One vector is turned by the same rotation once a tick. Each row is the vector after some number of ticks, and that number follows the row.
The counts run from 0 to 199.
[167 175 147  73 105 119 165 125 126 116 155 122 130 110 121  69 112 142
 125 109 117 106 113 146 134 140 121 133 117 136 143 129  87 142  86 118
  80 121 141 191 139 114 181  91 152 142 101  94 131 177 104  91 132  80
 129 115 116  98 163 172 134 127 131 107  90 114  96 148 125 115 140 139
 148 156 123 118 186  77 119 121]	199
[138 204 163  99 153 116 158 118 139 109 171 121 136 128  90 134 114 120
 111 121 106 120  99 146 125 111 140 140  95 167 125 120  99 122  97  89
  93 108 119 187 136 112 139  75 141 116 135 119 108 190 101  85 124 130
 122 120  95 119 170 130 153 169 127 113  85 133  93 132 107 114 135 126
 170 138 134 128 187  89 105 121]	165
[131 175 164  92 126 106 157 119 138 120 141 126 140 127  96  72  99 112
 126 121 123 100 116 147 125 119 129 144 113 157 153 122  90 105 110  78
  62 115 139 166 116 114 155  82 130 129 112 107 131 186 108  76 134 120
 137 108  92 107 174 137 126 168 127  81  87 140 109 128 119 117 127 149
 163 151 107 137 183  75 100 117]	92
[149 195 167  86 141 117 150 117 137 110 160 110 127 104  90 102 100 141
 128 127 115 132 111 108 124 102 122 137 114 173 150 110  99  92 124  86
  87 114 128 166 122 133 135  76 137 123 110 131 113 181 141  86 145 114
 133 137 141 128 159 131 166 159 149 124  94 116 117 137 112 108 164 143
 174 132 141 149 177  62  87 128]	62
[133 159 181  80 146 106 179 100 127  94 152 118 116 130 100 103  76 137
 140 114 136 109 108 134 126 108 114 139 104 151 148 104  90 120 118 108
  87 119 127 166 119 121 142 107 162  98 115 134 107 170 107  60 136 112
 140  98 135 108 147 144 180 139 115 109  72 105  90 114 157 129 142 143
 130 132 120 124 161  69  94 113]	76
[129 182 162 105 148  93 155 128 143 115 155 125 142 132  90  82  87 124
 133 112 109 109 102 136 103 109 134 126 100 172 145 117 109 100 114 103
  58 114 127 163 133 123 144  67 130 135 102 117 113 180 113  61 154 151
 137 120 128 114 175 141 144 165 108 112  87 132 121 137 124 116 127 149
 166 135 125 121 190  84 103 114]	176
[144 142 150  99 109  96 124 111 145 117 142 110 148 124 109  99  99 114
 134 140 133 103  61 126 144 102 129 145 107 165 157 115  87 140  92 111
  52 110 143 194 140 137 134  86 132 106 126  97 147 166 121  61 157 131
 130 123  95  80 152 142 153 139 148 130  81  92 110 116 126 117 120 157
 156 124 143 131 138  91  99  89]	28
[147 153 138  85 100 103 154 108 139 117 137 123 110 110 126  97  98 125
 135 116 142 107  59 143  97 114 118 143 109 133 150 123  68 135 104 127
  62 109 135 181 108 123 154  94 125 118 124  98 112 179 117  74 157 134
 125 130 104 103 168 150 154 167 142  78  76 104  99 129 132 125 140 168
 157 138 134 123 154  96 101  95]	105
[136 189 156 110 150  89 157 112 144 118 159 111 130 133 109  89  98 122
 125 110 103 110  89 124 110 105 135 151 103 175 150 115 101  93 108  97
  72 113 129 170 121 128 148  65 125 117 109 122 120 160 125  70 162 141
 130 143 125 108 171 134 144 176 129 108  82 114 122 125 110 119 132 149
 176 144 128 116 171  96 103 104]	177
[158 168 135  81 157  91 148  86 130 122 159 113 131 132 124 103 102 121
 116 122 106 120  85 157 128 137 126 148  88 148 146 103  87 126  86 111
  94 116 126 178 118  94 172  68 145 141 107 126 101 175  92  60 142 121
 129 121 124 115 179 157 168 131 133 100  97 101 120 131 131 112 141 132
 139 158 139 103 167  90 101 100]	1
[145 161 125  94 148 113 136 105 143  95 158 104 125 126 120 120  89 143
 127 138 105 123 116 127 134 106 115 115 106 159 178 101  80 161  85  92
 109 126 120 173 129 103 136  82 149 119 130 130 116 179  98  58 140 103
 153 134  97 105 178 114 177 140 139 140  73 104  76 126 119 113 143 123
 142 125 134  97 163  82 103 124]	151
[164 166 138  99 116  99 174 148 144 106 131 110 124 110 117  66  94 151
 133 111 117 116  86 127 119 113 138 123  76 136 159 126  78 155 104 116
  72 109 139 167 130 128 160  89 135 126 110  98 128 169  95  86 153 125
 136 121  90 107 175 150 124 146 138 101  70 118  99 142 131 107 118 165
 143 145 131 111 156  92 110 104]	102
[144 144 146 110 109  88 139 116 144 121 144 115 157 124 103 101  94 149
 144 148 133 113  62 117 132 108 130 125  93 165 154 106  81 163  93 120
  54 116 133 193 128 139 134  92 128 121 121 106 137 170 111  47 149 140
 134 121 101  89 159 142 156 129 131 144  75 101 115 126 129 114 121 162
 151 128 153 127 146  95 103  96]	29
[143 190 175  95 142  97 152 122 139 100 166 109 141 149 107 125 105 132
 127 137 118 103 124 139 128 130 115 153 126 159 150  95  75 147  87  86
  96 130 136 178 140 125 137  77 134 103 119 139 125 182  95  47 138 127
 128 103 104  93 158 119 159 150 141 134  73 122  96 138 117 105 139 126
 148 119 137 124 189  99 114 102]	162
[140 166 154  91 162 114 175 123 138  90 158 114 126 121 107  86  72 152
 131 139  91 119 117 120 119  98 132 115  79 163 166 112  95 137 114 106
 101 101 119 158 126 115 139  90 160 120 108 121 115 175  98  67 149  94
 162 113 122 128 176 124 163 139 115 118  67 100  92 127 144 106 147 131
 140 120 130 109 158  64 106 139]	72
[141 178 154  99 144  90 171 137 145 110 172 103 128 142 128  86  96 142
 120  99 105 103  93 135 121 108 143 137  88 163 149 116 100 140  96 126
  75 118 130 169 136 112 160  81 144 121 105 102 119 156 100  79 153 131
 128 124 131 101 159 149 152 133 116 124  74  96 108 139 144 123 126 156
 152 139 121 111 179 100 108 101]	180
[172 162 152  97 127 104 140 104 130 129 131 134 144 106  87  83 103 118
 150 145 125 117  85 142 152 120 137 129 100 157 136 123 104 116  88  92
  84 104 136 189 109 125 148  79 138 142 104 138 141 177 104  55 120 118
 136 112  96 114 172 149 142 157 114 107  87 153 112 126  92 117 112 137
 150 163 143 118 145  85  84 117]	14
[138 184 175 101 133  97 166 124 138 103 153 118 134 134  99 107 106 126
 131 125 121  97  95 134  97 117 118 163 113 156 129 114  75 123 128 113
  64 107 137 164 126 135 137  90 133 102 124 109 125 168 110  68 154 141
 124  99 118  94 164 135 143 153 145 100  70 107 109 131 143 106 150 146
 163 110 124 148 180  88 118  94]	173
[154 160 144  91 142 125 158 116 145  92 156 107 119 109  90 120  84 139
 139 127 108 126  92 110 140  89 106 129 103 153 153 112  93 126  86 110
  97 116 119 175 127 130 117  80 155 103 126 134 135 180 119  59 131 118
 129 129 126 125 162 122 188 140 124 125  77 132  82 115 113 111 131 122
 141 139 149  88 156  67  95 130]	148
[157 143 150  85 109  81 155 110 145 112 140  96 125 126 133  93 100 148
 141 131 116 117  58 124 126 120 125 135 108 160 154 118  75 164  77 127
  77 125 150 187 127 132 145  86 142 127 107 121 131 147 114  77 155 121
 135 133 103  89 144 175 155 139 127 136  73  98  89 129 124 136 105 151
 138 163 147 105 148  96  90  93]	113
[138 191 145  84 116 116 147 130 143 123 160 115 120  97 109 125 100 126
 131 139 127 122 124 109 116 109 127 109 114 153 154 129  89 141 106 107
  94 116 116 194 114 120 149  74 146 122 118 123 132 199 123  70 130  88
 155 137  97 108 157 130 186 173 131 141  68 104  97 130 116 127 164 144
 183 106 132 143 147  93 105 118]	56
[142 152 154  86 133 115 146 110 122  99 162 116 142 113  85 113  76 168
 135 128 118 132 102 125 140 107 102 112 102 149 157 100  93 132  98 114
  68 127 113 176 134 123 135  89 136 117 123 130 106 192 118  53 134 128
 136 117 149 114 170 132 183 112 120 146 103 122 116 145 123 104 154 143
 134 138 149 120 171  51  96 124]	145
[131 180 154  86 157 130 156 103 130 106 177 116 118 123 100 125 102 123
 128 122 100 121  89 134 126  98 119 141  91 153 130 117 100 110 102 117
  95 102 104 176 125 110 142  78 156 109 125 114 107 180 112  68 142 116
 130 133 139 128 176 136 192 137 120 105  85 108 105 110 134 109 150 128
 159 120 132 105 160  75 108 125]	69
[147 184 150 106 136  83 164 121 139 103 148 135 137 144 102  98  90 141
 136 133 113 113  96 128  87 119 112 149 100 156 145 104  79 127 133 114
  74 103 141 164 133 144 141  84 122 112  99 125 119 181 115  50 157 141
 135  98 116 109 168 127 140 154 137 104  61 111 118 144 130 104 143 142
 162 120 145 133 178 107 119  90]	174
[146 187 141  91 143 122 162 109 133 113 171 121 126 108 103 120  94 132
 131 111 115 123 110 130 128 105 121 116  96 145 150 112  99 123  95 125
  98 110  90 171 121 110 155  72 150 112 117 131 101 192 104  52 138 121
 141 126 152 126 174 129 205 149 114 125  83 119 107 129 128 112 144 137
 161 131 134 105 157  91 111 114]	68
[149 148 143 102 118 101 153 112 150 110 143 106 130 101 104 101  93 144
 141 128 118 130  51 118 135  91 130 120  98 157 148 129  87 138  91 111
  67 119 134 191 119 140 117  85 139 115 132 115 117 177 133  84 140 139
 119 146 111 113 159 145 154 151 127 129  81 133  90 127 101 116 120 161
 147 165 162 112 153  71  82 124]	33
[127 144 157  95 115 110 130 116 135 122 143 119 150 116 101  89  87 116
 138 127 146  91  81 131 147  96 140 136 118 156 151 124  99 126  91 112
  34 122 131 193 123 125 141  89 127 119 134  91 146 171 122  70 146 130
 127 135  95  84 161 144 161 146 132 110  93 107 112 102 120 121 130 167
 162 130 131 136 139  70  95 104]	27
[153 177 136  79 113 137 138 118 124 126 168 115 137  91  97 117 114 133
 121 124 125 112 105 138 137 113 119 122 115 133 144 128  90 137  91 120
  69 121 106 194 130 116 151  76 143 130 125  97 138 195 132  83 126 104
 123 136 121 109 172 136 185 127 137 124 101 112 111 136 115  98 160 140
 165 117 142 134 163  66 112 117]	134
[154 182 157  89 104 118 162 122 136 107 168 121 138 107  99 121 102 167
 134 126 124 129 108 137 119 122 108 106 126 153 141 121  95 156  94 109
  75 136 118 188 133 131 134  83 154 134 111 126 114 193 127  84 116 107
 130 129 123 100 148 154 174 144 125 152  92 146  94 161 106 119 149 137
 161 142 149 141 185  74  98 117]	49
[148 173 157  94 149  94 162  92 132 103 145 138 129 132 107  99  82 136
 144 131 114 121 115 139 115 127 106 123 100 156 144  90  86 121 103  89
  96 121 130 155 121 126 141  87 139 128 101 156 102 183 104  36 130 116
 146  94 130 122 173 133 161 148 114 108  74 145 107 141 117 110 136 118
 133 152 136 101 178  83 100 116]	79
[151 140 142  85 102 125 165 123 148 103 153 114 139 109 102  82  96 127
 139 141  85 112  73 135 117 119 103 148 129 149 132 140  88 140  85 128
  80 124 149 190 139 123 128  89 159 134 107  97 139 158 121  88 139  94
 129 132 114 102 160 178 140 128 130 111  76 114  89 142 120 106 149 124
 156 140 142 119 160  74 101 131]	119
[170 176 134  81  99 137 149 134 137 130 159 114 137  95 106 102 104 155
 138 128 127 131 117 117 144 118 112 112 109 131 161 123  80 156  84 123
  85 123 113 197 127 121 155  76 141 138 117 111 146 191 114  72 122  96
 137 129 120 109 166 135 179 125 139 137  99 120 106 150 107  96 153 144
 161 128 141 126 157  75 112 106]	133
[133 154 176  82 129 122 146 104 124 110 162 104 130 112  95 111  84 138
 123 127 134 105  88 107 159  93 120 133 110 166 154 110  93 117 110 103
  74 118 124 181 126 119 134  95 150 100 135 122 129 177 130  76 145 111
 127 136 125 102 145 140 181 141 148 134  94  92 114 110 138 113 153 147
 150 131 134 144 158  53  85 113]	142
[162 178 161  94 150 103 174 129 143  94 148 113 131 140 112  95 102 127
 145 129 105 112 121 135 138 118 129 130  84 158 157 112  85 137  83  99
 123 111 136 171 128 117 150  86 146 111 117 135 129 160  83  55 141 110
 144 101  96 101 160 138 148 146 114 109  65 133  75 124 115 117 111 124
 127 143 123  87 154  98 112 116]	83
[147 164 149  81 146 101 163 106 127 124 163 104 142 137 123  81  93 138
 130 117 103 116 102 161 142 127 124 143  92 144 151 109 101 131  80 120
  85 114 126 167 123  94 168  82 145 129 101 128 119 169  86  58 140 118
 136 110 141 100 171 162 163 124 116 110  95 107 109 133 140 109 125 127
 134 155 130 106 181  90 110 104]	0
[135 146 145  95 107 110 137 120 142 125 128 129 144  96 100  76  80 116
 147 129 140 102  89 141 136  86 132 111 111 146 165 128  98 128  97 103
  51 106 125 183 115 126 141  86 130 126 127  97 147 186 116  61 141 131
 148 130  83  92 168 132 151 153 118 105  90 127 111 126 108 124 129 166
 161 134 128 129 143  71 100 122]	26
[148 148 158  75 117 107 153  93 132 113 128 124 120 124 112 101 108 112
 132 141 154  99  78 137 129 135 110 166 117 132 141 112  79 128 100  95
  86 115 155 181 111 111 155 106 150 121 122 137 126 167 102  64 131  93
 135 105  93  96 159 150 137 152 148  85  77 104  89 119 131 121 134 137
 139 151 130 127 160  81  94  99]	9
[133 167 180  87 151 102 165  98 115  89 158 120 129 150 102 109  92 131
 128 126 123 109 104 136 125 118 105 154 112 156 153  96  84 117 103 109
  87 125 139 156 130 124 143 106 153 101 113 140 107 173 104  48 133 105
 134  99 142 100 156 136 164 118 137 116  72  99  99 126 148 116 148 131
 135 137 118 124 185  65 101 117]	77
[131 191 166  86 121 127 153 123 136 116 175 112 124 106  96 129  99 125
 135 132 135 112 112 124 123 100 134 120 115 160 138 137 106 131 120 121
  76 104 118 188 120 120 142  83 163 112 112 108 129 189 121  77 125  94
 145 130 116 100 149 144 197 158 121 140  86 102  97 120 131 135 162 137
 181  99 129 149 160  84 100 122]	57
